Rows are one point carried round by a steady rotation, each followed by how many steps it has turned.
The counts run from 0 to 207.
-4, -15, 7, -1, -7, -3, -5, 4, 17, -6, 20, -5, 3, 8, 8, 9, -6, 3, 0, 0, 12, -5, -18, 1, -8, 23, -5, 13, -7, -4, -2, -6, 1, -8, -17, -7, -4, -17, -7, -21, 0, 7, -3, -9, 6, -5, -9, -17, 7, 12, 2, 7, -7, 9, -7, -7, -21, -21, 4, 7, 15 | 92
-5, -11, -1, -9, 6, -4, 11, -3, 9, -13, 4, -4, 7, -6, 4, 32, 1, 1, 4, -9, 0, 11, -16, 6, -9, 18, 1, 6, -3, -6, 11, -11, -1, -7, -13, 2, -13, -5, 7, -8, 17, 20, -5, 3, 0, 3, 10, -16, 21, -2, 14, 9, 5, 5, -6, 10, -18, 2, -12, 0, 13 | 22
-8, -11, -4, 7, -10, -11, 6, -6, 11, -18, 8, -14, 5, 10, 17, 18, -6, -5, -1, -9, 10, 2, -24, -1, -3, 19, 1, 16, 4, 0, 14, -21, -2, -5, -14, -7, -3, -4, -1, -5, -10, 13, -2, 9, 12, -2, -3, -11, 23, -12, 12, 8, 10, 6, -17, 3, -10, 0, -5, 3, 13 | 204
-12, -18, -11, 5, -8, 5, 8, -5, 14, -12, 8, -12, 9, 1, 16, 14, -3, 7, 1, 14, 2, 10, -24, -2, -1, 14, -4, 5, -6, 1, 15, -11, 10, -9, -14, 2, 4, -5, 3, 0, 5, 5, -3, -6, 9, -10, -1, -11, 9, -6, 0, 20, 7, -7, -8, 18, -5, 18, 4, 13, 14 | 128
-11, -19, -9, -8, -4, -8, -7, 7, 6, -16, 10, -9, -10, 8, 5, 27, -1, 5, 3, -19, 8, 2, -14, -1, 6, 9, -5, 13, 5, 1, 5, 4, -4, -13, -1, 2, 0, -17, -5, -1, 13, 0, -2, -17, 10, -7, -5, -14, 12, 7, 6, 5, -14, 7, -13, 2, -12, 7, 5, 11, 31 | 147
-2, -19, 9, -4, -8, -2, -3, -2, 16, 6, 18, -6, 11, 7, 9, 8, -8, 0, 1, 1, 13, -6, -23, -2, -12, 20, -5, 7, -6, -1, 3, -6, 7, -14, -17, -5, -6, -19, -9, -17, 3, 9, -3, -11, 7, -3, -3, -17, 8, 6, -4, 12, -8, 12, -9, -7, -14, -16, 7, 9, 17 | 93
8, -8, 6, -5, 2, -11, 7, -11, 10, -4, 13, -8, -4, 6, 18, 25, -5, 2, -5, -2, 3, 0, -14, 5, -5, 20, -9, 14, -9, 7, 13, -9, -3, -3, -7, -1, -6, -13, -1, -2, 11, 19, -5, -5, 10, 10, 5, -13, 24, 0, 9, 15, 15, 15, -5, 2, -8, -9, -5, -4, 13 | 109
-22, -13, -6, -13, 6, -5, -3, 7, 6, -13, 5, -7, -1, 3, 0, 26, -3, 9, 8, -20, 2, 7, -14, -6, 6, 15, -8, 6, 6, -8, 4, 0, 0, -12, -4, 11, -9, -21, -3, 1, 9, 2, 0, -6, 4, -7, 0, -7, 11, 3, 8, 13, -2, 3, -12, 9, -16, 5, 9, 10, 18 | 145
-1, -23, 4, 2, 4, -5, 14, -12, 8, -14, 16, -9, 7, 2, 4, 27, 6, 3, -2, -3, 5, 17, -25, 7, -4, 18, 1, 17, -4, 0, 11, -14, -7, -6, -6, -10, -8, -3, -3, -12, 11, 12, -5, -6, 0, 6, 7, -13, 8, -9, 9, 11, 4, 3, 1, 11, -10, 7, -4, 2, 11 | 29
1, -4, 2, -2, 2, -20, 3, 5, 3, -4, 1, -8, -3, 0, 16, 20, -2, 0, -12, -5, 5, -3, -15, -3, -3, 16, -11, 14, -5, 9, 14, -10, 7, -5, -12, -1, -3, -14, -3, -5, 0, 20, -3, 0, 10, -2, -1, -13, 22, -1, 13, 21, 18, 11, -12, 4, -5, -13, 2, -5, 22 | 198
-12, -11, 5, -11, -5, 0, -2, 5, 24, -3, 13, -18, 9, 7, 7, 12, -12, 13, 5, 7, 9, 0, -13, 4, -5, 24, -10, 5, -4, -4, 8, -12, 8, -10, -23, 1, -5, -22, -14, -3, 9, 10, 1, -12, 4, -8, -17, -6, 1, 9, -4, 11, 2, 10, 0, 2, -17, -11, 5, 2, 3 | 179
-9, -9, 5, -6, 6, -11, 5, 7, 14, -4, 3, -16, 2, 0, 3, 11, -11, -2, -6, -6, 12, -3, -20, -4, -8, 22, -11, 13, -3, 3, 13, -15, 7, -11, -14, 1, -11, -22, -11, 2, -4, 20, 4, -6, 4, -4, -5, -14, 6, 0, -1, 20, 12, 8, -12, -7, -11, -9, 16, 2, 13 | 191
-12, -11, -5, -18, 1, -5, -4, 8, 11, -6, 7, -8, -8, -1, 6, 25, 2, 12, 8, 1, 6, 6, -9, 0, 4, 13, -16, 9, -4, 0, 6, -6, 11, -17, 0, 10, 0, -30, -1, 17, 8, 1, -6, -11, 11, -6, -2, 0, 19, -2, 2, 17, 7, 7, -8, 8, -12, 6, 8, 11, 18 | 55
-3, -11, 0, -4, 2, -1, 9, -4, 11, -17, 18, -13, 4, 4, 9, 31, 4, 4, 5, 3, 0, 7, -19, 2, 0, 24, -2, 15, -8, -13, 13, -9, -1, -2, -13, 4, -1, -6, 3, -14, 12, 6, 0, 1, 4, -3, -10, -4, 8, 7, 5, 9, 5, -4, 2, 12, -16, 15, -7, 6, 5 | 34
-10, -12, -8, -2, -5, -6, -6, 4, 5, -9, 13, -9, 4, 9, 15, 0, -10, 13, -1, -9, -2, -1, -14, -2, -3, 29, -5, 6, 6, -3, 0, -14, 10, -13, -13, 1, 5, -15, -3, -11, -9, 9, -5, -5, 9, -4, -8, -13, 12, 13, 7, 14, 7, 8, -15, 8, -25, -22, -2, 7, 14 | 2
-20, -11, -12, -9, 0, 1, 2, 7, 10, -4, 5, -10, 2, 2, 4, 18, 2, 13, 8, -12, -6, 10, -19, 4, 6, 16, -8, 12, 5, -2, -2, -3, 1, -12, -2, 0, -7, -22, -6, -3, 4, 2, -2, -16, 1, -2, 6, -8, 16, -3, 2, 17, 0, 2, -8, 21, -10, 6, 9, 15, 27 | 141
-10, -19, 6, -2, -2, 3, 0, -2, 20, 4, 14, -6, 11, 4, 3, 8, -9, 1, 1, -2, 7, -7, -22, 1, -6, 19, -7, 7, -1, -3, 6, -8, 4, -15, -18, 0, -11, -22, -13, -12, 5, 10, 1, -9, 1, 3, 2, -18, 8, -3, -1, 19, -1, 12, -9, 1, -13, -18, 5, 11, 17 | 94
-12, 8, -1, -10, 4, -8, 3, 9, 14, -4, 6, -19, 1, 2, 9, 15, -8, 4, 3, -3, 5, -1, -11, 6, -8, 25, -16, 18, 0, 3, 5, -15, 4, -1, -16, -4, -13, -22, -3, -4, -4, 18, 1, -8, 1, 0, -13, -6, 8, 13, 5, 17, 11, 9, -2, 2, -16, -14, 1, -1, 8 | 188
-11, -19, 3, -5, -16, 3, -7, -8, 20, -6, 15, -14, 3, 4, 12, 9, -2, 21, 4, 4, 10, 8, -14, 12, -8, 15, -5, 15, -9, 4, 6, -12, 0, -15, -5, -7, -5, -14, -18, -12, 7, 5, -7, -11, 2, -4, -8, 0, -3, -3, -1, 10, -2, 14, 3, 11, -19, -15, -9, 3, 2 | 172
-8, -28, 4, -7, -12, -5, -13, -8, 8, -13, -1, -7, -2, 4, 10, 22, 4, 10, -5, -16, 16, 2, -13, -2, -3, 4, -2, 13, -9, 3, 18, 0, -2, -19, -4, 11, 0, -13, -12, -6, 21, 6, -3, -4, 3, -12, 1, -4, 8, -10, 11, 6, -9, 14, -4, -3, -13, -2, -9, 9, 16 | 159
-12, -13, -14, 4, -5, 8, 10, -3, 11, -14, 11, -11, 7, 3, 21, 8, -7, 13, -2, 7, -4, 16, -21, 1, 5, 12, -6, 3, -3, 4, 15, -8, 5, -8, -7, -3, 3, -5, -3, -4, 7, 7, -4, -13, 5, -7, 1, -10, 5, -1, 5, 23, 13, -5, -9, 28, -13, 12, 1, 9, 12 | 129
-11, -23, -2, 1, 6, -5, 11, -7, 14, -10, 12, -8, 6, 4, 0, 22, -17, -2, 7, -14, 4, 5, -21, 0, -12, 14, 0, 1, 8, -5, 12, -13, -2, -9, -5, -5, -11, -10, -8, -1, 8, 13, -3, -7, 10, 6, 4, -24, 15, -6, 7, 9, 0, 9, -12, 3, -14, -8, 0, -2, 12 | 17
4, -4, 5, -5, 6, -12, 13, -7, 11, -5, 11, -9, 1, -5, 10, 25, -5, 1, -7, -3, 1, 4, -13, 1, -6, 24, -8, 14, -8, 0, 12, -17, -1, -4, -5, 2, -10, -15, 2, -2, 2, 18, -6, -2, 10, 12, 6, -12, 21, -2, 7, 16, 21, 12, -5, -1, -10, -8, -1, -3, 6 | 110
-15, -5, -10, -8, -4, -1, -6, 2, 17, -8, 7, -12, -11, 1, 16, 16, 6, 11, 7, -2, 4, 9, -11, 13, 3, 9, -13, 22, -5, 6, 1, -2, 0, -11, -1, -1, -9, -27, 5, 8, 2, -2, -7, -12, 1, -4, 0, -4, 13, 1, 4, 19, 2, 5, -7, 7, -13, 3, -2, 16, 21 | 53
-16, -17, -4, -14, 9, -5, -2, 8, 0, -7, 5, -5, -4, 1, 3, 28, -2, 11, 6, -11, 3, 3, -16, -9, 5, 14, -8, 3, 0, -7, 7, 1, 6, -15, -2, 9, -2, -25, -4, 3, 9, 5, -1, -13, 8, -7, 1, -10, 18, 2, 6, 14, -1, 5, -11, 10, -12, 5, 14, 14, 24 | 144
-17, -19, -5, -7, -3, -4, -10, -1, 6, -11, -2, -7, -8, 3, 9, 22, 6, 9, 7, -18, 7, 2, -16, 5, -2, 1, -4, 19, 3, 1, 3, -1, -7, -18, -2, 4, -14, -18, -4, -4, 9, 4, -3, -5, 0, -4, 5, -11, 17, -6, 10, 13, -11, 7, -11, 4, -13, 3, -7, 16, 27 | 150
-22, -6, -12, -10, 4, 0, -4, 9, 13, -13, 2, -12, -9, 0, 6, 21, -4, 10, 8, -7, 1, 4, -8, 0, 5, 17, -14, 11, -3, -4, 4, -3, 6, -14, -1, 15, -9, -26, -2, 15, 7, 3, -2, -9, 8, -5, -5, 2, 16, 0, 4, 19, 9, 7, -7, 6, -15, 2, 5, 13, 12 | 56
-9, -6, -7, -11, -3, -5, -4, 4, 14, -6, 7, -6, -17, -2, 16, 20, 4, 10, 4, 4, 7, 4, -8, 5, 1, 7, -18, 17, -10, 3, 3, -1, 6, -15, 2, 3, -3, -28, 5, 9, 9, -2, -6, -10, 11, -8, -3, -3, 19, 1, 0, 20, 3, 9, -5, 5, -9, 5, 2, 12, 20 | 54
-23, -16, -19, -3, 1, 1, 1, 6, 7, -18, 11, -12, -5, 9, 12, 12, -8, 6, 6, -10, 7, 10, -16, 4, 2, 10, -4, 13, 5, 2, 3, 2, -1, -8, -3, -7, -3, -13, 7, -5, 2, 2, -3, -16, 6, -10, -3, -15, 8, 1, 6, 15, -4, -8, -12, 16, -16, 6, 5, 18, 22 | 138
0, -16, 1, 4, 6, -9, 10, -13, 22, -6, 12, -13, 1, 6, 5, 20, -12, -3, 6, -4, 3, -3, -21, -1, -10, 14, -12, 14, -2, -1, 11, -10, -7, -3, -6, -3, -13, -16, -11, 1, 3, 17, -7, -5, 14, 10, 3, -19, 15, -4, 4, 15, 11, 9, -8, -1, -10, -8, 1, 1, 6 | 106
-13, -14, -6, -8, -8, -13, -4, 8, 15, -12, 5, -14, -8, 7, 4, 21, -4, 7, 8, -11, 14, 4, -13, 1, 5, 11, -8, 13, -1, 5, 5, -9, 0, -14, 2, 4, -2, -26, -9, 21, 8, 6, -2, -13, 17, -4, -8, -3, 11, -8, -1, 10, 0, 11, -11, -3, -8, 5, 12, 9, 16 | 59
-7, -5, -5, -9, -4, 7, -1, -2, 14, -9, 16, -14, 1, 7, 13, 14, 6, 11, 0, 2, -6, 16, -15, 9, 9, 23, -18, 16, -6, -2, 3, -1, 3, -10, -7, 6, -1, -19, -3, -3, 8, -4, 0, -14, -3, -1, -4, 5, 6, 3, 0, 22, 12, 2, 1, 21, -16, 7, 1, 9, 18 | 44
-8, -12, 10, -12, -15, -6, -7, 6, 2, -10, -3, -7, 7, -1, 11, 16, 3, 27, -2, -4, 9, 0, -12, -1, 0, 18, 1, 4, -6, 5, 14, -12, 5, -19, -15, 5, 0, -9, -17, -17, 11, 12, 0, -1, 3, -16, -8, 0, 12, -2, 11, 9, 4, 12, -4, 11, -14, -13, -5, 6, 10 | 78
-11, -10, -2, -9, -11, -17, -5, 10, 0, -18, -2, -11, -7, 4, 4, 28, 1, 27, 8, -14, 15, 4, -8, -1, 5, 15, -3, 11, -5, 6, 8, -13, 1, -15, 2, 2, -1, -15, -14, 5, 7, 14, -5, -8, 15, -5, -12, -1, 15, -4, 11, 4, 6, 17, -9, 4, -14, -6, 1, -1, 12 | 67
-4, -17, 2, 0, 2, -4, 0, -7, 19, -9, 9, -12, -2, 9, 14, 16, -14, -10, -6, -9, 10, -10, -13, 1, -12, 12, -12, 12, -4, 4, 12, -1, 1, -3, -14, 2, -12, -13, 3, -5, 9, 18, -2, -5, 9, 3, 8, -26, 11, 5, 4, 16, 5, 6, -8, -12, -14, -12, -5, 6, 12 | 104
-11, -24, 7, -8, -6, 1, -10, -2, 14, -15, 9, -9, 0, 2, 6, 16, -1, 20, -3, -4, 16, 7, -7, 2, -4, 22, -3, 8, -13, -5, 13, -3, 2, -20, -7, 6, 0, -12, -12, -9, 13, 6, -5, -6, 3, -8, -10, 2, -5, -1, 6, 7, 3, 15, 3, 3, -26, -14, -7, 5, -5 | 168
-4, -14, -3, 9, -10, -16, 5, -5, 4, -13, 10, -13, 0, 9, 9, 16, -7, -2, -7, -13, 11, 4, -24, -5, -2, 18, -3, 13, 0, 4, 12, -15, 1, -3, -8, -3, 0, -2, -4, -3, -7, 12, -3, 5, 16, 0, -3, -13, 15, -9, 15, 13, 17, 7, -18, 1, -12, -3, 2, -3, 11 | 203
-2, -6, 4, -4, 1, -16, 4, 1, 2, -9, 6, -10, 1, -1, 10, 19, 2, 1, -10, -6, 9, -2, -18, -8, -4, 26, -10, 12, -2, 1, 11, -15, 7, -7, -8, 2, -7, -15, -3, -3, -4, 20, 0, 6, 11, 1, 0, -8, 20, -3, 12, 19, 23, 10, -15, 3, -9, -10, 4, -5, 10 | 199
-7, -14, 3, -13, -1, -3, -4, 6, 10, 1, 15, -4, 7, 6, 8, 18, -5, 12, 7, 7, 7, -10, -18, -7, -9, 22, -5, -1, -6, -10, 3, -8, 11, -15, -23, 2, -2, -17, -10, -19, 8, 2, -3, -3, 9, -9, -12, -15, 12, 16, 1, 10, 0, 9, -5, 5, -19, -18, 3, 7, 11 | 89
-1, -26, 0, -3, 2, -7, 8, -6, 8, -11, 12, -3, 0, 2, 7, 21, -15, -5, -3, -11, 9, -1, -17, -4, -12, 12, 1, -3, 0, 0, 15, -8, 4, -11, -11, -2, -2, -11, -2, -2, 12, 15, -3, -11, 9, 3, 8, -29, 14, 0, 5, 8, -3, 6, -14, 2, -14, -6, 4, -2, 17 | 16
-6, -14, -2, 6, -6, -11, 6, -6, 3, -12, 9, -4, 1, 1, 13, 14, 1, 6, -9, -2, 6, 8, -18, 0, -1, 17, 0, 10, -3, 4, 8, -13, 5, -7, -3, -2, -1, -1, 1, -6, -2, 10, -5, 5, 16, -1, 7, -11, 24, -12, 13, 17, 24, 6, -14, 15, -13, -6, -4, 0, 12 | 207
-10, -21, -6, 3, 2, 0, -3, -1, 11, -3, 12, 0, 1, 3, 19, 4, -9, 1, -5, -2, 5, -5, -18, -1, -16, 13, -1, 8, 1, 5, 1, -9, 9, -16, -11, -8, -1, -15, 5, -11, -4, 10, -9, -5, 11, -4, 4, -28, 13, 3, 7, 16, 0, 7, -19, 3, -20, -14, -3, 4, 19 | 7
-17, -11, -10, -10, -1, 2, 5, 10, 2, -19, 12, -5, 3, 3, 14, 13, 5, 10, -4, 0, 1, 19, -15, 6, 4, 28, -6, 13, 0, -1, 2, -4, 4, -11, -6, 0, 3, -10, 13, -2, 2, 3, 1, -14, 1, -6, -4, -8, 9, 1, 5, 15, 7, -3, -9, 14, -24, 9, 7, 14, 22 | 134
-25, -10, -8, -8, -14, -3, -6, 4, 16, -16, -4, -13, -11, 3, 13, 20, 1, 9, 5, -13, 14, 3, -10, 13, -2, 4, -7, 20, -2, 10, 6, -6, -3, -16, 3, 1, -11, -18, 0, 10, 4, 8, -4, -9, 7, -12, -1, -5, 13, -11, 7, 10, -7, 11, -10, -3, -11, 0, -3, 10, 18 | 61
-10, -21, -7, 5, -5, 0, 9, -1, 12, -14, 10, -8, 4, 1, 19, 13, 3, 9, 0, 10, 12, 15, -28, 2, -5, 17, 1, 12, -6, 1, 14, -13, 5, -10, -11, -4, 3, -2, 10, -2, 0, 4, -1, -1, 9, -9, 0, -12, 8, -8, 1, 15, 4, -6, -8, 8, -12, 18, 1, 14, 16 | 127
-3, -6, -2, 4, 1, -16, 6, -1, 12, -4, 5, -18, -2, 5, 11, 16, -6, 3, -1, -7, 6, -5, -24, -6, -7, 13, -8, 17, 0, 8, 7, -15, 1, -4, -7, -9, -10, -20, -14, 0, -6, 18, -1, -1, 14, 2, -4, -13, 21, -4, 6, 19, 16, 10, -16, 5, -2, -8, 4, -4, 14 | 195
-7, -22, 0, -1, -5, 11, 5, -13, 17, -11, 12, -14, 8, 7, 16, 17, 1, 3, -2, 9, 6, 12, -24, 3, 1, 12, -7, 14, -9, -5, 21, -4, 4, -9, -17, 6, 0, -12, 0, -7, 13, 0, 2, -6, -4, -8, 3, -5, -2, -1, 1, 20, 6, -2, 2, 13, -9, 16, 1, 15, 15 | 39
-5, 3, 0, -8, 1, -10, -1, 11, 12, -7, 6, -13, -4, 4, 15, 17, -6, -3, -3, 1, 11, -4, -10, 8, -6, 21, -17, 19, -9, 6, 5, -9, 4, -4, -16, -6, -8, -21, -2, -6, 1, 20, 1, -6, 6, -5, -11, -13, 10, 16, 5, 17, 0, 8, -5, -5, -14, -15, 4, 0, 16 | 189
-14, -28, 1, -1, -6, -8, -8, -7, 12, -11, 7, -11, -4, 2, 7, 25, 0, 19, 9, -10, 13, 2, -18, -3, -7, 8, 2, 18, -9, -6, 11, -8, -6, -16, 0, 4, -9, -15, -16, -6, 11, -1, -10, 2, 5, -8, 0, -2, 7, -12, 9, 5, -3, 11, -5, 3, -13, 0, -12, 5, -1 | 161
-13, -11, -9, -11, -7, -10, -6, 10, 8, -16, 8, -12, -16, 8, 11, 23, -6, 8, 4, -8, 15, 5, -6, 4, 3, 8, -13, 13, -4, 6, 6, -2, -1, -13, -2, 4, 2, -25, -1, 18, 10, 5, -2, -14, 13, -14, -13, -7, 13, 5, 5, 12, -2, 8, -8, -2, -14, 3, 4, 9, 19 | 58
